Rows are one point carried round by a steady rotation, each followed by how many ticks it has turned.
The counts run from 0 to 708.
[28,19,11,-10,-5,20,28,17,49,5,-10,26,-5,-11,11,-4,36,63,-2,-34,4,-1,-38,-11,-2,1,5,6,20,-14,-5,-28,-21,-29,-3,3,6,13,26,5,-54,-17,-38,28,19,19,-8,-1,-15,-3,14,-26,0,-20,4,-4,-24,1,-29] -> 552
[41,44,-1,-12,6,26,19,13,59,13,8,30,8,-29,10,-16,19,32,-2,-30,-4,-12,-34,9,-1,-6,19,15,-1,-11,-10,-12,-20,-31,-14,-1,26,13,31,4,-40,6,-32,28,35,30,-4,-16,-30,-8,21,-15,0,-5,4,-5,-3,-5,-31] -> 586
[13,21,-21,-19,4,51,35,30,26,18,21,20,12,-21,20,-9,17,35,-14,-27,7,5,-26,-4,-2,-2,10,12,3,-17,-25,-1,-22,-15,-2,27,4,-7,27,8,-64,-21,-27,6,21,42,10,-23,-9,-1,-11,-42,-14,-21,-3,-25,-2,-5,-22] -> 632
[38,48,4,-5,-11,25,13,17,51,19,18,29,13,19,-6,-6,31,42,18,-24,-17,-5,-21,6,2,13,24,14,3,-12,-7,-21,-20,-25,-2,-1,29,5,18,1,-20,-6,-14,16,13,37,-14,-1,-49,-1,5,-10,-21,-14,0,-7,3,-4,-58] -> 294
[34,32,-3,-5,22,47,25,12,18,10,24,37,9,-5,12,-2,25,28,22,-18,-2,1,-30,-6,13,10,20,12,38,-27,-35,-5,-19,-28,4,18,6,1,16,31,-17,-17,-19,7,0,39,3,-5,-55,-19,12,-8,-25,-17,4,-22,-8,-8,-34] -> 377
[18,28,-3,-16,-19,30,23,37,50,17,22,26,11,5,-1,-13,-1,32,2,-32,-32,2,-6,9,-14,15,21,21,-5,-9,-11,-15,-29,-43,2,7,22,-9,18,-5,-39,-14,-26,13,7,37,-6,-11,-16,8,6,-33,-24,-35,-4,-12,-6,-4,-47] -> 22
[19,25,0,-15,-7,45,16,27,42,-9,-3,40,22,21,20,0,18,48,0,-23,0,16,-25,-5,-4,8,-12,18,30,-18,-25,-8,-9,-15,1,-1,-11,3,1,27,-35,-36,-28,11,12,40,-13,8,-27,-1,-7,-18,-29,-35,6,3,-26,-9,-37] -> 249
[36,50,5,-7,-11,29,11,21,50,19,15,29,15,22,-4,-6,29,43,18,-22,-18,-4,-16,6,2,11,22,16,5,-10,-6,-19,-18,-21,0,4,30,4,16,1,-20,-9,-14,14,10,41,-16,-3,-50,-1,-2,-8,-24,-16,1,-5,4,-6,-59] -> 295
[46,53,0,-9,10,30,16,7,53,15,16,31,12,-14,7,-12,27,26,9,-26,-7,-13,-33,10,8,0,23,17,4,-13,-13,-9,-17,-25,-15,-1,27,11,28,9,-26,11,-21,19,29,33,-3,-12,-50,-11,20,-7,-8,-3,1,-7,6,-8,-38] -> 589
[25,27,-13,-19,37,45,19,15,24,12,11,24,7,-16,10,12,39,42,-3,-16,8,3,-21,-10,9,3,16,3,24,-22,-25,-1,-7,-14,5,18,8,8,10,22,-47,-33,-24,10,12,50,13,-17,-34,-13,-14,-27,-23,-19,2,-23,-19,-5,-32] -> 363
[34,34,-25,-12,-12,31,11,35,45,8,23,33,14,10,-4,-1,20,34,2,-23,-17,13,-25,7,-5,2,1,17,14,-22,-21,-17,-3,-29,5,24,8,-6,17,20,-15,-12,-18,10,25,43,-11,-11,-48,-18,9,-2,-37,-2,-7,4,13,-13,-52] -> 429
[29,25,8,-29,22,26,15,23,41,7,-2,12,-2,-20,2,7,13,40,-6,-34,-17,-3,-9,1,-7,7,22,8,33,-19,-9,-9,-14,-45,-5,4,17,3,23,14,-55,-14,-43,20,6,34,8,-16,-17,-9,13,-29,-19,-33,-7,-10,-30,-3,-30] -> 71
[40,34,0,-15,1,29,10,31,50,9,0,28,3,-2,-3,2,15,51,4,-28,-16,4,-9,5,-10,-1,14,8,36,-19,0,-20,-2,-35,3,13,31,11,20,12,-31,-19,-32,25,10,40,-17,-15,-32,-16,10,-3,-26,-10,6,1,-7,-6,-48] -> 563
[36,36,-5,-8,10,53,24,15,37,-1,1,37,16,2,23,0,40,49,1,-20,18,2,-33,-6,12,-6,-1,13,31,-21,-18,-3,-1,4,-5,9,10,14,14,23,-35,-24,-20,15,17,41,-11,-5,-38,-12,-5,-9,-17,-11,16,-6,-2,-11,-31] -> 115
[41,46,17,-1,-15,30,23,11,41,22,2,26,6,1,14,-14,31,53,23,-23,5,-4,-44,-4,6,0,13,8,14,-8,-18,-26,-27,-13,-3,13,12,10,27,8,-32,-3,-24,15,23,29,-20,-3,-49,-4,5,-2,1,-9,5,-9,-9,-1,-40] -> 572
[19,20,-10,-18,4,23,10,33,44,0,13,36,11,-10,6,-5,-7,29,-1,-27,-19,15,-19,0,-18,8,5,13,27,-25,-25,-8,-21,-55,-2,-7,-5,-2,16,26,-35,-27,-39,22,18,38,3,2,-17,-6,19,-26,-33,-29,-1,-5,-32,-8,-32] -> 236
[28,27,6,-33,33,32,11,16,41,2,-7,12,3,-6,0,20,38,46,-10,-24,-10,-4,-11,0,3,11,17,10,26,-17,-10,-8,-2,-23,-2,6,13,8,6,16,-49,-22,-32,15,6,41,11,-14,-30,-9,-6,-28,-21,-34,-5,-7,-31,-3,-37] -> 67
[38,39,-4,-17,6,41,13,24,53,10,-11,27,13,-8,11,1,29,54,-9,-23,7,3,-22,3,-3,-9,3,10,15,-8,-7,-11,2,-2,-1,15,22,19,11,9,-46,-20,-29,19,28,48,-14,-22,-31,-10,-12,-9,-9,-9,12,1,-7,-7,-39] -> 579
[22,13,-25,-10,-13,22,26,34,49,2,10,33,4,-19,9,-7,28,47,-20,-34,2,10,-43,-4,-9,-5,-8,11,5,-22,-15,-23,-10,-34,-3,18,-4,0,29,11,-46,-12,-33,24,40,25,-1,-10,-15,-10,20,-25,-13,-3,-4,2,0,-7,-29] -> 419
[36,42,21,-14,13,22,17,6,28,20,12,14,0,-6,5,-2,24,37,26,-27,-12,-7,-29,-2,7,13,30,5,36,-22,-18,-17,-31,-41,-7,1,10,1,34,18,-34,-2,-30,13,4,25,2,0,-46,-10,21,-17,-16,-25,-10,-17,-25,0,-35] -> 77
[30,18,-14,-6,25,34,27,7,36,-6,15,45,6,-16,12,2,52,37,-3,-23,12,-2,-48,-12,18,4,3,12,18,-27,-28,-10,-10,-25,-4,4,-7,11,13,25,-28,-15,-22,21,22,26,11,-1,-41,-20,21,-22,-15,-9,5,-9,-10,-8,-28] -> 392
[29,25,5,-34,28,30,13,21,43,3,-6,13,0,-14,1,17,25,44,-12,-28,-15,-2,-7,2,-3,8,19,9,31,-18,-8,-8,-5,-36,-3,6,17,7,13,16,-53,-20,-39,18,6,39,8,-19,-21,-11,2,-30,-21,-33,-5,-7,-30,-3,-35] -> 69
[32,34,6,-7,23,21,16,2,38,14,5,28,2,-24,13,-5,37,47,9,-23,12,-5,-45,-12,5,0,16,-1,22,-20,-19,-13,-24,-27,-6,-7,4,19,25,17,-46,-17,-32,26,26,30,6,0,-33,-8,12,-23,-4,-11,5,-18,-30,0,-24] -> 93
[21,27,-26,-9,28,32,24,9,29,17,39,33,9,-21,1,-4,42,20,1,-20,-1,-6,-33,-4,13,9,25,11,-6,-22,-29,-3,-24,-31,-2,7,6,1,20,14,-36,-11,-15,12,23,42,23,-10,-39,-8,6,-37,-21,-11,-6,-30,-1,-5,-32] -> 639
[31,36,2,-7,-18,20,12,18,38,12,14,30,12,17,4,-7,23,41,21,-21,-10,10,-47,-2,1,12,-1,13,14,-15,-34,-28,-25,-33,2,12,-17,-8,19,24,-16,-8,-24,5,27,29,-11,10,-57,-8,14,-5,-20,-15,-12,1,-17,-4,-45] -> 705
[15,25,-1,-13,15,16,17,14,43,13,25,30,9,-11,3,-7,20,27,4,-27,-14,-2,-27,-4,-3,20,25,11,-3,-17,-25,-11,-38,-49,-4,-18,1,1,17,9,-43,-20,-28,20,16,34,16,6,-21,7,13,-47,-21,-34,-5,-21,-33,0,-32] -> 504
[22,37,11,-12,-8,37,23,12,40,20,17,27,15,23,3,-5,36,42,15,-16,-13,-3,-25,0,9,21,19,19,-15,-2,-27,-19,-31,-12,6,9,8,-2,3,2,-30,-15,-12,1,4,38,-5,-1,-48,10,-15,-29,-13,-38,-5,-18,-14,1,-52] -> 30
[37,40,11,1,-8,42,31,14,32,11,10,36,10,-13,29,-21,9,38,21,-30,6,-2,-40,-6,4,-2,13,11,36,-22,-23,-11,-31,-26,-9,3,10,8,36,19,-32,-7,-31,18,12,24,-14,0,-33,-10,23,-6,-6,-14,11,-14,-10,-5,-24] -> 108
[32,37,12,-23,23,29,16,8,46,9,14,26,9,6,-7,5,31,28,9,-21,-27,-12,-12,8,9,24,31,24,0,-9,-21,-10,-20,-35,0,1,21,3,3,11,-21,-4,-20,9,0,36,9,-8,-52,-5,8,-25,-19,-40,-7,-12,-19,-2,-50] -> 47
[28,29,-1,-13,-19,34,16,37,53,-6,5,35,15,21,8,-2,7,43,2,-35,-20,7,-11,6,-10,8,1,20,35,-24,-2,-13,-8,-35,-4,-4,17,-1,17,15,-30,-19,-28,20,5,32,-19,4,-21,-3,14,-12,-36,-28,4,10,-4,-11,-45] -> 267
[32,40,3,-21,33,29,20,2,35,18,21,13,5,-15,-1,5,46,27,4,-26,-8,-18,-24,2,15,12,36,11,7,-20,-15,-4,-22,-29,-11,0,20,3,27,8,-44,3,-21,13,13,33,21,-13,-42,-10,9,-34,-15,-21,-12,-22,-9,-4,-35] -> 342
[30,37,-24,-28,19,47,17,26,44,9,16,17,15,-15,6,5,30,26,-19,-29,-5,-4,-10,10,4,-4,18,17,11,-23,-5,6,1,-15,-12,12,29,2,24,10,-51,-7,-21,12,23,48,9,-26,-25,-12,-5,-26,-28,-11,-4,-10,13,-15,-34] -> 612
[33,44,1,-21,-15,60,30,30,41,13,1,18,17,-4,26,-12,4,35,-3,-31,-2,-1,-19,12,-2,-8,9,20,20,-12,-14,-1,-13,-7,-12,25,23,-4,31,10,-48,0,-29,5,15,38,-17,-26,-26,-6,-3,-11,-10,-21,1,-6,9,-11,-30] -> 598
